Turns in one plane each, and the order they were made in; the first pair answered
H:
[-1 -1  3 -9 -2  6 -4 -5 -1 -4  1  3 -3 -2  3  7  9  5] => [ 1 -2 -1 -6 -3  7 -5 -7 -3  0 -1  7  3  4  4 10  1  3]
[-18  -9  17 -36  -2  -7 -13  -9 -11  -5   8  13   9  -5   9   0  27 -18] => [-12  -8   6 -27  -9  -4 -15 -11 -19   6   7  19  27  15   8  10   6 -23]
[  9  22   9  12  -1   3  23  13   2 -14 -15   3   2   6  -4 -10   5 -17] => [  1  24  17  -3   2   5  19   3  -1 -16 -10  -1  -9  -6  -7 -15  18  -9]
[ -7  10 -18  14  -6  14  16   0   2  14  18   6  15  14 -10  17  -7  -4] => [ -2   6 -13  28   2   5  25  15  18   6  12   1   7   4  -2   7  -1 -10]
V:
[  0   8  -9   6  -5  -2  -2 -13  -1  -2  -6  -6  -3  -6  -6  -5  14   0] => [  4   8 -15   8  -6  -1  -6 -11  -4   2  -7  -5   6   3  -8  -2   4  -1]
[-10  -9  -3 -13 -14 -10 -10  -4  -7  13   4   0  -6  -3  12   9  -2   1] => [-10 -10  -1 -12 -15 -11  -9  -2  -6  11   2  -1  -8  -2  13   9  -3   2]
[ -7   2  -1   2  -4   4   6  -2   9  -1  -1  -7  -2  -8   7 -10  10  12] => [  1   3  -6   5  -3   6   1   1  -5   6  -6  -2  18  12   5  -2 -11   5]
[ -3  -5  11 -12   4  -6  -8  -7  -1  -5   4  -6 -10 -12   4  -9  11   2] => [ 10 -10  -9  11  -6  -8  -6  -1  -2   7   8 -11   1  -1   3  -1 -12   6]
K:
[  1  15  13   2   1  13  24   7   8 -15  -5  11 -10  -5  -9  -1  10 -12] => [ 11  17  16  -3  10  13  15   9  -5 -16  -9   8 -11 -12 -14  -6   2  -7]
[ -6  -5  -5 -15  -8 -10 -11 -13   0  11  10   0  -4  -5  -3   6  -9  17] => [-12  -6  -6 -10 -14 -10  -4 -11  14  10  10   4  -7  -2   3   8  -1  11]
[ -1  -3  10   1  15   1   6   3  -2  -6 -10   4 -16  14   6   9   7  -1] => [  1  -3  11  -2  16   2   1   5  -7  -5 -12   4 -14  13   2   9   4   1]
[-5 -4  5 -8  2 -5  0 -2 -2  2 -4  5  4  6  6  3  6 -8] => [-5 -3 10 -5  4 -5  1 -2 -1  2 -4  3  0  5  8  1  7 -8]

Each pair is 2 to 3 turns apart.
[  0   1  -8  11  -8   8   1  -1  -6   8   8  15  14  13   2  11 -18 -11] => [ 17  -2   1  17  11   0   0  15  -7  -1  -5   5  10  -2   2  -5 -20 -10]
H K K
[  6  -4   6   3  16   0   5   7 -17   1 -11   7  19   6  -1   4  -9 -32] => [ 11  -8   4  16  17  -6  11  16  -6   0 -13  -2  13  -2   0  -1  -8 -29]
H V V
[ 10  -3   4  -4  -9  29  -5  -3 -11   7   1  -7  -7   1 -13  13 -13  16] => [ -1  -3   4  -8 -14  31   4  -7  -4   7  -1   6  -1  17  -9  20  -4   1]
K K V
[  3   0 -14  -8 -16   4   2   9   1   8  14 -14 -10  -2  -7  -1 -15  20] => [ 12   2  -8 -13  -5   4   0  18  -9  10  -3  -1  11  19  -9   3 -25  -3]
V H
[  6   5   6  12   2  -6   2   0  14  -5   8  -5 -16 -18   0 -11  19  14] => [ 19   3 -12  24  -5  -6  -3   3   3  10   8  -3   8   5   0   2 -15  11]
H V H
[ -7 -12  -3  10   5 -22   2  10  10  -4  -5  -3   1   5  10  -7  12  -7] => [  5  -9   3   3  20 -21 -11  10 -10   0  -8  -8   5   0   2 -12  -3   0]
K K
[  2 -13  -7  21  -4 -14  24   1  15   2   8 -11  -5   1   6   5   9   2] => [-11  -5  -3  -4  -8  -5  13 -19  -3   6  20  -9 -10  -4  -1   8  16  13]
H H
[  7  -6  -5  33 -26   5  19   2  17   8   4 -12  -1  -2 -10  -6   0   7] => [ 24  -3   3  26 -10   6   7  10  -1   5  -3 -20  -3 -15 -17 -15 -13  13]
K K
[  6   6  12 -19   9  15  -6 -10 -20   3  -5   2   1  -3 -18  -2 -16  14] => [ -1   4  17 -13   8  11   7  -4   4 -10  -3  -2 -19 -21 -13 -12   8  14]
H V
[-13  -2  11  -1 -10  -4   5 -17  28  -6   0   9 -15  -2   2  -1  32  -8] => [ -2  -6 -12  27 -21  -8   5 -13  30   7   4   5   0  13   4  10   0  -4]
H V H
[-5 -9 -6 10 -3 -9  9  7 15 -3  4  3 -1  5 11  1  5 -8] => [-15  -5   4  -9  -1  -2   3  -5   3  -5   8   8  -5   1   6   1  16  -6]
V V H
[ 12   0  -5  23   8 -10  14  11  12  -1 -14  -3   2   2   3  -1  -7 -11] => [  1   8   8 -13  14  -1  -4 -10 -11  -2  -4  -8 -12 -21  -7  -8   9  11]
K H H
[  3  -1 -10  -8  -8  -2  -2 -15 -12  11  -1  11  25   5   8  15  -8   9] => [ 11  -4   2   3  11 -10   8   9   0  -2 -19  11  22  -1  14   2  -2  -8]
H H V
[-13   1 -11  -9 -22   7 -17 -27 -12  21  29  -2  -1   2  -9   8   0  19] => [-10  -8 -18  29 -27  -4  12  -1  27  13  17   3   1  14   5   8   4  -4]
K H H
[ -3  -9  -5   5  -7   2   4   0   7  -1   6  -9 -10  -6   1   0   2  16] => [  0  -8 -14  10 -10   2   4   1   6   4   4  -6  -2   3   2   4  -8  12]
H H H
[ 16  -5  10  19   7  -6   1   3   7  -7  -8   9   6 -12   5  -9 -15   3] => [ 12  -6  13  16   6  -8   1   2  11  -8  -8   8   0 -18   6 -12  -7   5]
V V
[ -2  -1  -6  -7 -10  -5 -18 -11 -14   6  19 -12   8  -4  -3   6  -5  16] => [  4  -3  -8   2  -9  -4 -14  -3 -15   9  13  -5  20   9   1  10 -16   5]
V H
[ -7   3 -13  -8  -2   8  -3  -6  12  -2  11  -3  -7  -6 -14   0  11   1] => [  4  -1 -14   8   3   0   2   8  21  -6   2  -7  -5  -5 -10  -4   5  -6]
V H H
[ 10  -3  16   2  21 -23  -8  13  -3  -3 -28  -4   4  -3  -6 -18  -1 -14] => [ 16  -3   7  12  18 -24  -9  16  -2   2 -26  -7   9   3  -3 -15 -12 -11]
V V
[  5   4   0  -5   5  -6  -2   6 -20  -1  -8  -3   5  -4 -10   4 -16  -3] => [  5   4   6   0  11 -10   1  15 -12  -7 -11  -5  -5 -14  -9  -2  -7  -6]
H H
[-10  -4  -6 -22 -10   5 -16  -1 -15   2   4 -11 -24 -15  -6  -8  -4  25] => [-15   1   1 -31 -10   8 -16  -8 -19   3   4   0 -20  -8  -7  -4   0  21]
H V
[  6   0  -3 -33   9 -10 -26 -22 -27  11   1  13   5  -2   1 -13   7   9] => [-12  -7 -20  -9 -20 -13  -3 -21   6  16   4  28  12  25  15   3  16  -8]
K K H
[ -2   3   3  15 -12  14  21   0   9 -11  15  -3 -15 -10  -7  -6   7   8] => [ 19   5   5  19   4  12  11  16  -8  -9  -4   2   8   5  -9  -4 -17  -8]
V H K
